In the data rows, the value 128 means zero.
Here are some points, one per row:
np.array([89, 84, 138, 73, 109, 158, 132, 154])
np.array([170, 175, 115, 188, 148, 98, 128, 102])
np.array([153, 85, 107, 134, 168, 178, 164, 153])
np.array([101, 170, 151, 123, 87, 75, 92, 104])
np.array([154, 83, 111, 132, 171, 176, 162, 151])
np.array([89, 83, 140, 74, 115, 159, 130, 150])
np.array([154, 86, 108, 130, 171, 177, 160, 152])
np.array([100, 171, 147, 122, 88, 80, 91, 103])
np.array([100, 171, 146, 122, 80, 80, 93, 106])
np.array([172, 173, 114, 188, 150, 100, 129, 104])
np.array([172, 173, 114, 192, 145, 101, 130, 104])
np.array([90, 87, 139, 70, 112, 155, 129, 153])
np.array([100, 170, 149, 120, 84, 79, 93, 104])
np.array([154, 85, 112, 135, 172, 178, 164, 150])
np.array([152, 84, 110, 130, 171, 176, 162, 152])
np.array([101, 171, 146, 122, 82, 79, 92, 105])
np.array([154, 85, 109, 129, 171, 176, 162, 153])
np.array([151, 85, 107, 133, 167, 178, 166, 153])
np.array([101, 171, 149, 120, 84, 79, 91, 105])
np.array([101, 170, 148, 125, 86, 78, 89, 103])
There is one direction along which these points spread out most. How many in every 100 of the points above lie lower along it than each point below? Answers are rounded to whole numbers. More than half of the points above lie lower than the first one.
np.array([151, 85, 107, 133, 167, 178, 166, 153]) 85
np.array([170, 175, 115, 188, 148, 98, 128, 102]) 35
np.array([100, 170, 149, 120, 84, 79, 93, 104]) 25
np.array([154, 85, 109, 129, 171, 176, 162, 153]) 75
np.array([89, 84, 138, 73, 109, 158, 132, 154]) 55
np.array([101, 170, 151, 123, 87, 75, 92, 104]) 0
np.array([153, 85, 107, 134, 168, 178, 164, 153]) 90
np.array([172, 173, 114, 192, 145, 101, 130, 104]) 40
np.array([100, 171, 147, 122, 88, 80, 91, 103]) 30
np.array([101, 171, 146, 122, 82, 79, 92, 105]) 15
np.array([100, 171, 146, 122, 80, 80, 93, 106]) 20
np.array([89, 83, 140, 74, 115, 159, 130, 150]) 60
